One vector is turned by the same rotation once a step. Each row is the vector after some number of steps, and that number follows the row.
The counts run from 0 to 530.
[-14 -23  -2  85  24  20  -5  26   4  -5   7 -17  21  35   0  20  16  17
   2 -15 -29 -95  -1  17  20  13  -4 -15 -51  10  -3 -12  37  21  13   6
   5  -5  32   0 -42  45 -26  33 -23  13  -6   5  -5 -11  -3 -17   7 -51
  20 -16   9  24  51  25   7  34  -5  33  -1 -11  15 -21 -21] => 248
[-38   2 -23  30  18 -16  -2  16  48   1 -17 -25  18  41  18 -11  -1 -44
  17 -12 -39 -31   2  -3   1 -32 -23  19  15 -18   3  -1  -8  36 -18 -31
 -30 -21  15 -25 -16  31 -11  -9 -33  -2 -27 -23 -69 -12 -46 -14 -30  28
  -2 -20 -16  28  25  -4 -41 -53  11  -9 -18 -44   9 -35 -22] => 326
[-53  21  -2 -33 -14  -8 -18 -12  40 -30  35   0  22  23  25 -57  19  -4
   7  37   2  -4 -31  -2  -6 -13   1  26  21 -23 -43  32 -11  43  30  -4
 -25   4  -2  -2 -29 -25  38  14  19  20   3  -5  29 -23  16 -26  12  39
 -45 -30  -4  -6 -15   7  -3 -46  -6   9   1 -14 -17  47 -12] => 339
[ 17  -7   1  -4   8 -15 -26  34  20   0 -12  -6 -34  39  25  51 -38 -53
  20 -22 -19  11   0  17 -19  -7  34  40 -16 -47  16 -66 -16 -29   8  -2
  24 -18  39  25   5  13 -21   1 -28 -24   7 -19 -26 -34 -36  29  -8  -6
  23  10 -37  -6  18  11 -17  36   4 -22  30  22   6 -22   1] => 504
[-28 -46  14  29  19  52  -2  23   5 -37  -1  34  25  -3   5 -22  15 -12
   7 -23  26 -59  21  11  -2   2   7   9 -45  24 -13  13  22   1  -2 -10
  -8  10   8 -20 -24  22  19  12 -13   8 -20 -12  28 -56  10 -32  22   8
 -24   1 -18  -1  23  62   6  20   3  47  -2  11  -6  60 -35] => 424
[ 15 -28  -9  22 -15 -24 -11 -28 -28  41  29  -5  -5  14 -18  60  19  23
   8   4 -17 -57 -25   7  -6 -12  -7   2 -10   5   5 -20  13 -10  13   2
  -7 -22  39 -16 -62  45 -76  54 -41  -7  -8  16 -21  16  -2  24  -7   0
  37  14  10  42  42   2  22  -7   4  20  -6 -17  20 -23 -18] => 173
[  2 -43  45  -8  -3 -37  -8  45  -8  10  25 -12  40  -2 -16 -14  43  35
 -33  15  -9 -21 -37   1  -1  16 -32 -16  -9  32  -7  11  39  -2 -23   2
  20 -63  -2  25 -53  40   0  -9  23   6  10 -17  37   5  41  18  15 -14
 -24 -70   7   3  21   2 -30  40  -4  29 -19 -14 -26  20 -38] => 30
[ 46  -1  -2 -13  -9  -9 -15  20 -29  13  12  24   5 -18  21  21 -39 -42
 -32   1   7  35  11  31  -4  -1  50 -18 -29   1 -15 -50  -6 -66  10  -7
   6   4  52  53  26   6 -23  22  11   9   4 -14  32  -3   6  26  -3 -43
  10  -7  -6 -26 -12  19  -8  40   9   3  51  47 -22   5  10] => 55
[ -5  34  11   6 -10 -22   5 -31  -1 -34   9 -21 -22  42  22   2 -11 -25
  20  42 -36   5 -18  -7 -29 -15 -41  23  -6 -61   5 -13 -64  -3   6  -8
  15   9   9  17 -26   2  22  33   5 -30 -30  17 -55  -9 -37  60 -30  39
  29   5 -13   3  -7 -43   9 -18   6 -43  -9 -10   1  -1  -2] => 357
[ 11  40  -7 -12 -14  -1 -23 -27  13  -9  26  21 -18  -7  33  -7 -29 -19
   9  32  -3  55 -13   5  -2 -18  47 -32  -2 -19 -16 -47 -28 -19  57  -1
  -7  50  38  34  52 -24 -27  34  18  -1  13  19   6  17 -29  16  -3 -31
  55  24   2 -18 -19   5  20   3   2  -7  42  39   6 -29  29] => 490
[  0  20  -5 -25  17  11   1  26  32 -17  -6  17   1 -20  39 -36 -30 -71
   4 -10  -9   7  37  -7 -18 -42   5   8 -15  -9 -31   9 -27 -19 -24 -56
 -24  -8  23  -7  24  28   9  -6 -16   5 -16 -25   8 -49 -19  -5  -8  37
 -28 -36 -30  -5   2  36 -50 -34  28  27  24  -1 -40  39 -12] => 239
[ 18 -23 -11  58  26 -18 -12  21  26   9  26 -11  51  24   0   3  25   1
 -26  -3  20 -19  25  -9  15  12 -20  29 -30  45  13   1  65 -13  -5  16
   5 -13  17 -23   2  32   5 -15  23  33  -9  -9  -4  15  10 -18 -11 -25
  23  -2 -39  16  25  47  -5   4 -39  33  -7   9  52 -36 -13] => 480
[ 20  16 -24  25 -17 -64 -12  -3  17  32  22 -23  -3  41 -14  36   0  18
   5  27 -14  13 -36  -1   5   2  27  14  11  -9  16 -54  23   2  23  21
   8 -19  23   6  -3   6 -62  20  -5  20  -4  15  -8  44  -1  30   4 -12
  60  37   8  13  18 -12  28  11 -25  -3  22  -7  33 -83  11] => 70
[-60   6  -9  14 -17  -6  -9 -15  33 -39  30  -4  50  37   0 -56  28  36
  12  41 -20 -31 -46 -21   5 -15  -2 -13  13  -1 -48  15  -4  70  38   9
 -21  17   3   0 -36 -14   1  15   4  28   6  -7  26  11  26 -41  23  -4
 -22 -44  40  -1  -2  12   4 -31   4  22   5 -25 -12 -10  -6] => 76
[-44   4 -19  11  56  -3   0  36  52 -30 -17   0 -16  35 -14 -36  12 -47
  13 -16  -7  43  -2  -4  10   5   2  35  15   6  44  -3  28  15 -41  16
 -46 -38  14   7  18  -3  60 -43 -17 -19 -16  -4   1 -13   9 -17 -26  31
   9  14  -4 -59 -12  -9  -8 -12 -31  19   7 -13  13 -22 -21] => 296
[-49  30 -10   8  17  -1  -6 -12  29 -27  17  -5  31  -9  25 -65  -5 -25
  19  43 -55  12   8 -37  -5 -56 -44 -30   7   5 -34  31 -25  21   7 -11
 -23  23  -3  -4  37  -4  15  -7  -6  15   2   3  -8  16 -17 -25  -4   3
  12 -51 -17  -6   9  -4 -17 -67  -5   6  -8 -32 -14 -37   2] => 151
[ 22 -27   8 -46  -5 -38 -11 -17  21  30  39  38 -21 -43  18  46   7   4
  27 -32  40  12 -25  -5  -6  -2  33  12   0  24   3 -15  33 -10  21 -33
   3 -25  27 -10 -37   8 -73  11   3 -10   2  -8  28 -15  -1  23 -13  22
 -13  -1 -30   8  17  51   6  30 -39  31  18  29  -8  33  -8] => 85
[-31   9 -41  38  38   3  11 -18  39  -2 -19   7 -10  -4   7 -17   6 -30
  37  -9 -58  29  32 -26   8 -49 -27   3  24   7   2   3   2  15 -15 -35
 -71   6  35 -11  52 -11   8 -11  -9  12   1   2 -42  20 -36 -12 -25  10
  50   9 -14 -13 -17   2  -6 -72 -12  12   3 -27   3 -44  -3] => 225
[-30  36   8   8  42   1   9 -18 -12 -28  43 -18 -30 -18 -28 -21  19   3
  20  19  50 -13 -10   8   8  -1 -11   2 -14  28  39  36  54 -10 -11  12
 -12  22  25 -14 -42  23  -2  18   8 -24   0  12  19  22  20 -36 -20  21
  38  33   8 -62  -6 -21  23 -21 -46  70 -23 -18  28 -16 -32] => 380
[ 10  -6  16  -9 -11   0   3   1 -12 -18 -21  14   8 -15  25 -21 -12 -34
 -18  21 -69  35  -2  -9 -28 -33 -38 -39   3 -16 -37 -19 -59 -23   0 -19
 -26 -13  -4  53  37   6  15  19   8   4 -24  -6 -20   4  -9  82   4 -19
  24 -41  19  20  -4 -18  -9  25  48 -25  12  -4 -45  31  11] => 285
[-54  -7   4 -25  28 -10 -17  30  14  -5 -18 -23  -4  40 -41 -36  24 -17
   5  -2  11  22 -24   5   3  19 -18  37  23  16  31   8  31   8 -63  20
 -18 -53   3  -1 -16  20  60 -44  -9   0 -15 -10   0 -21  44  -4   3  47
 -21  -4   2 -37  11   5  -3  -5 -30  30   6 -26  -1   7 -39] => 33
[ 15   4   8  13  -3 -27  11 -34 -14 -30   5  14 -10 -12  38  29   4 -24
   6 -12 -30 -10  17   0   6 -26 -47  -3 -16  -3  -8   8 -35 -13  31 -41
 -25  17  40  28 -17 -29 -11  52  38 -12  -5  -4 -68  21 -31  80 -50   1
  32  25   1  15 -40 -39  -8 -34  21 -27   3  -3   9  10   4] => 460
[ -3 -45  36  31  35  -3 -14  50  11  12   3  -6  37  11 -23 -23  30  10
 -29   7 -14 -16  -1   8   8  16 -30  -2 -10  22  -8  24  48 -19 -32  15
   7 -65   2   2 -14  30  41 -27   9  37  13 -21  19  -5  57   7  24 -24
 -27 -66 -22   3  30  14 -26   8  -4  27  -6  -5  -5  10 -34] => 31
[ 13 -10 -12  11  -4 -55 -16  -2  41  -1 -14 -17  -5  59  13  43   5 -14
  12 -17 -13  33 -21  -9   6   7  42  38  22  -9  44 -78  20  21   7  15
 -11 -14  42  15   8  -7 -37  12  -2  -1 -14   2 -31  11 -48  25 -44 -14
  50  41  -3   8  -4  16   9  34 -21 -29  15   3  26 -43   6] => 403
[-46  13  11   4  20 -17 -14 -15  29   1   0  -1  10   7  18 -32   2  -7
  40  32 -93  34  -1 -32 -40 -43 -62 -31  17 -14 -31  20 -53  17  19 -13
 -20 -19 -14   9  25   2   9  10 -20  -5   1   6 -16  13 -17  24   9   8
  23 -53 -23  23  27 -21  -2 -30  16 -23  -7 -28 -19 -23   9] => 516
[-35 -25   8  13  13   8 -18  -6  -3 -11  24   1 -26  26 -13  20  21   4
  38 -15  42 -68 -21  33  15  22  20  32 -29   1  25   5  40  21  20   2
  -1   1  37 -11 -83   0 -13  41 -10 -16  18   4  18 -14  16 -40   6  19
 -25  15  -4 -31   9   1   6   1 -27  40  -6   4  11  15 -32] => 89
[-26  17   0   6  11  21 -21  55  15 -27 -21 -15   1  24  -8 -59  -7 -49
 -14  13 -33  28  -2  21   1  -2  12 -22  -2 -26 -13 -22 -28 -20 -35   5
 -10 -23  18  44  43   9  56 -28 -16  -9  -5 -22  24 -21  17  -4  23  -7
 -11 -18  17 -36 -19 -19 -38   8  39  -3  41  -5 -37  -4 -18] => 471
[-24  29  -9   7  -6 -18  -5 -18 -11  -7  58 -10  37  -4 -16 -12  23  32
 -22  48  25 -41  -7  -9  20 -16 -27 -11  -4  42 -19  33  10  13  25  -7
 -19  35  21 -24 -47   5 -18  46  40  21  11  -4   6  45  33 -17 -15   2
 -12  -4   7  -2 -12  -4  12 -67 -10  57  -7 -24  19   4 -18] => 307
[-39 -31 -13  33  40   7 -18  53  37 -12 -28   1  14  19 -32 -42  24 -37
   7  -9 -23  14   5   9  22  -5 -27  29  -3   9  15   4  48   9 -43  11
 -46 -42  12 -10  14   0  60 -37  -9  12  -2 -22   6 -15  34 -44  11   8
 -11  -4 -11 -30   2  17 -27 -18 -19  23   7 -11  20  -1 -24] => 295
[-35  37 -50  -9   2 -22   1 -35  37 -24   9 -10 -27   7  -6 -17  -4 -32
  40  13 -36  27 -10  -7  11 -41   1  12  36 -11   0   1 -22  40  11 -22
 -64  34  45   1   2 -24 -31  22   7 -10 -13  -2 -41  25 -24  -6 -24  35
  11  33  15 -23 -33 -16   0 -56  -8   0  15 -29   7 -28   0] => 487
[  7  12   9 -14  27 -35 -20  58  38   7 -27 -22 -26  44   7  -2 -29 -64
  -6 -17 -23  40   4  22  -9  16  18  35  -9 -48  38 -44 -15 -16 -35 -11
  -7 -38  36  25  16  23  -1 -25  -3 -25  -8 -22 -35 -30 -32  18 -19  12
   2   6  -8 -21  -8  -6 -47   2   2 -32  29  -5  -4 -31 -21] => 139
[-27  58 -21   7  14  -4 -12  -4  39 -10  30 -14  21   5  29 -57 -28 -46
  12  64 -33  46   7 -20 -11 -39 -19   7   3 -21 -29  13 -34 -11  24 -10
 -13  19  27  -3  53 -14  22  -7  16  21  19   5  -6   7 -27 -14   6  19
  15 -25 -47 -19   2  -2 -19 -69   7 -21  14  -6  14 -54  12] => 152
[ 16 -10  18 -13 -26   3 -35  19  -1   3  32  19  -2  12  15  19 -18  15
 -10  12  53 -18 -27  30  -2  32  59  25 -37 -19 -12 -36  24 -24  43   9
  40   8  39   7 -36  -4 -17  25  10  -2  19  -8  73 -21  38 -10  22  -7
 -14   8 -25 -22  11  32   6  49  -6  23  39  50  -1  22  -9] => 421
[-44  27 -33  32  48  19 -17  -1  31 -26   8 -26  -9  32 -10 -51 -16 -36
  29  23 -26  13  18   4  12 -24 -14  15 -11 -17   5  13  10  28  13   9
 -22  23  28 -16  25 -11  30   3  -4   3  21 -15 -21   6 -21 -59  -9   4
  27   1 -23 -43  -5 -13  -9 -69 -28  -2  12 -14  27 -70 -10] => 485
[ -4  19  28 -77   6 -27 -22  -1  38  -4  12  26 -21 -14  39  15 -27 -43
  43   3   8  58 -11 -18 -36  -7  22  24  15 -34  -8 -11 -20 -17  33 -25
  21 -11   9   2  -6 -29   7  -6   9 -19   8 -10   9 -28 -28  22 -20  37
 -12 -25 -42 -21  -8   2 -20  -6 -29 -36  25  23 -24  26   0] => 343
